One turn moves every row onto another: examples first, then more rows asked:
memip: [-10 -21  16 -13   7   1  10  11 -15   5  -5 -15  12   5   2  36  -1]
nagol: [  9  -2  18  -4 -17 -11   2  16  -6  -5   2  -7 -25 -13  -8  21 -22]
Pavat: [ -2   1  -4   4  29 -18   6  16  18  22  -9 -13  -6  -3 -12  26  11]
dural: [ 16   3  17  -5   4 -18  -4   4 -18   5  -1  -8  -8 -11 -12  14 -28]
Nofal: [ 29 -10  11 -13  14  -9   3   8   1  10   2 -16   4  -4  -1  17 -23]
sulu: [ 20 -10   8 -11  23 -13  20  17   2   2 -15 -19  -5  -4 -17  28  -7]
dekev: [ 22   8  19  -5  12 -11  -5  16  13  22  -2 -16  11  -1   1  12 -23]
gok: [-18   9   1  -4 -28  -9 -10  11  -2   6  -5 -11 -20   9  -2  22  -6]
Zikik: [ 17  -2  19  -2  22 -25   6  18  -4  12 -11   1   4  -2 -18  12 -17]
dape: [-11  19   4  -9 -11   2  -2  11   8  15   8 -25 -15  -5   9   9  -9]
gofug: [ 20  16  17 -15 -13  -1  -1   2   1   8  -4 -25  -6  -3  -2  17 -19]
zibi: [  1   8   4  -6 -16 -12  -6  12 -11   7   5 -10  -8   1   6   6 -30]
fifus: [-13   5   4  -4   4  -7  13   6  -7  20   0   0  16   4   3  17  18]
satom: [ -8 -15   7  -7  15 -11  -6  27  22  12  -5 -13   2   4 -13  39  13]
Fipu: [ 14  -3  27 -10  10  -9   2  28  20  11 -18 -16  10  10 -14  32  -6]
kimuk: [ -3  -4  11  -3 -16 -13  -5   2   1  28 -11   4   7  -5   4   2   8]
zuku: [ -9  -2   4  -1  -3 -14 -10  12  12   8 -11 -17 -21  -6 -20  43  13]
Sor: [-27   0   2  -4  -5  -9  -5   8  -5   7  -6 -17 -31  -5 -12  24   3]
rusa: [-19   8  12 -13 -14   4   5  24  15   4  -7 -25 -16   6  -6  29   8]
Kopun: [ 16   0  10   0  14 -16  19  20   0  10   4  -4 -10 -10   0   4 -24]
lizi: [ 12  -8   3 -10  24 -20   6  24   5  15 -16 -13  16  11  -7  16 -14]
Mepe: [-13   8   6  10 -12 -16 -12  15  10  15   8  -2 -25 -12  -3  19  -5]
vuvas: [-17   0  14  -3  11  -6   2  37  28  18  -6 -16   2   7  -3  24   4]
zotuk: [-20   2   4  -3 -13  -6  -1  21  20  10   1  -4 -17   4  -7  27  19]
mos: [ 18   7   9  -9 -14  -4   8   1  -2   8   8  -7 -15  -3   5   4 -18]
Nomo: [-29  -1  -6  -2  -3 -13 -12  21  13  16 -11 -15  -9  11  -5  28   8]
Pes: [-12  -2   3 -12 -22  -1  -7  13   3   3  12 -16 -23 -10   4  17  -6]
tof: [ -4 -14  22   3   3  -4  15   8  -3  25  -7   7   6  12  12  12  -6]
vegez: [ 21  -6  13  -5  23 -14   9  16  18  17  -9  -4  10  11 -12  27   1]
vonef: [  0 -30  22 -12 -13  -5  -8   6  -7  14 -15 -11   4  -4   3  21 -11]
lota: [ -3 -15  14  -7  27 -22   5  28   5   9 -20  -9   0   0 -24  25   1]
bet: [ -8 -11   5 -19 -11  -7 -10   5 -11   9  -9 -17  14 -12  -5  26  13]
kosa: [ -6  -7   0  -8  13 -17   3  24  14  14 -26 -14   5  19 -16  31   9]
fano: [-26  -5   5  -1  13 -15   5  22  10  14 -16  -8 -18   3 -18  22  14]
Seru: [ -7  14   7   0  -9 -13  -4  -3 -13  10   3  -7 -26  -7  -6  11 -14]
Lila: [ 23   2  10 -12   0 -16   8  14 -10   4 -10  -9   6   8  -4  10 -28]

satom moves to zotuk
kimuk moves to vonef
zuku moves to Mepe
Where do these go?
Zikik moves to lota
vuvas moves to rusa
gok moves to zibi

One turn moves every row onto another: examples first, then more rows asked:
kub: [-13  -9   6  -8 -18   9  -1 -20  -9  -1  15  -8  13  12]
Kat: [  1 -11  21 -13  -6  11  15  -6   8   1 -12 -10 -17  13]
Zinup: [  5  -9  -8  -7   5   2   6  -2  -5 -10  28  15 -12  -5]
Levid: [  3   3  -8  -9  11   5   3  -2   9 -10  14  16  11   4]
gopu: [ -4  12  16   5  -1   8   6 -30  18 -13  15 -10   3  -6]
vez: [  4 -10  -2  14  -6   3  30  -4 -14 -23  -6  -3  -5  -3]
kip: [ -4 -11  -4   7  10   3  -1   0  -9 -10  13  20  -7 -18]
vel: [  1 -14   2  10  -1   3  29   5  -9 -22  -8  -9  -9  -7]
laf: [  4 -17   6  21   6  -6   3 -11  -3  -5  -9 -17 -25  -7]
vir: [ -4   0 -13 -12  15   2   5  -5  10  -5  19  15   3  -1]
goke: [-16 -26 -19   7  -9   8   6  -5  10 -16   6   7 -16  -6]
sobut: [-28  -4  -5   4  -9  -3  -5 -19   2  -2  22  -3  -7  12]
Reken: [-18 -13  -4   2  -9   6  -8 -13 -14   4   4   6  10  15]
rigo: [  1  -4  14 -12 -13   5  21  -2  11  -3 -10 -13 -15  16]
Davek: [ -8  11   8 -20 -10   6   5 -12  20 -13  -7 -10 -14  -2]
fugeg: [ 16  -2   3  -9  -4  10   6  -6   1 -13  31   7  -6   7]
besap: [  3 -24  10  12  -9   9 -13  -8   5   0 -13  -9 -14 -13]
vuzuk: [-27   0  -5   5  -3  -5  -8 -17   1  -2  13   6  -3  16]
kem: [ 10 -13  23  -1  13  -5   0 -25   2 -14   3 -20  -5  -3]
lud: [ -6   3  -4  20   4   2  -6   4 -12  -6  -2   5   7 -12]
sosu: [ 13 -14  21  -1   8 -14   9 -21  -3 -10   1 -19  -8   1]
veko: [  8  -4   2  12  13 -12   7 -17  -2 -14  -8 -24 -14   8]
gapog: [ -6   8  -1  20   3  10  -5  -5 -12  -6 -10   3   6 -13]
Baru: [  7   2  14  -3  -9  12  17 -23  14 -13  14   1  17   3]
niseb: [  0   2  12   8 -19  10  10 -24  15   1  25 -12  -3   6]
Luvu: [ -2 -16   7  -4   0   6  16  -1   3 -12 -28  -1 -10 -10]
duz: [-17 -21 -17  14 -11   3   2  -4  -7   2   0   9  -3   8]
Fad: [ -7  -7  12 -19  -1  10   7  -8  13  -7 -20  -7 -19  -6]
bim: [  5   4  -2   6  13  -1   2 -25  10 -18   1 -27  -2  11]
Lel: [  1   8   0   2 -14   8  17 -21  28  -6   7  -9   5  11]
sobep: [  3 -21   8   9 -12  16 -11 -13   3   4  -6  -5 -15 -18]
sizat: [ -8 -22 -22   7 -11   6  11 -12  13 -16   4   3 -20  -9]

Davek moves to fugeg
Lel moves to Baru
Where do these go?
rigo moves to Levid
Fad moves to Zinup
vez moves to gapog
laf moves to duz
lud moves to besap
Kat moves to vir

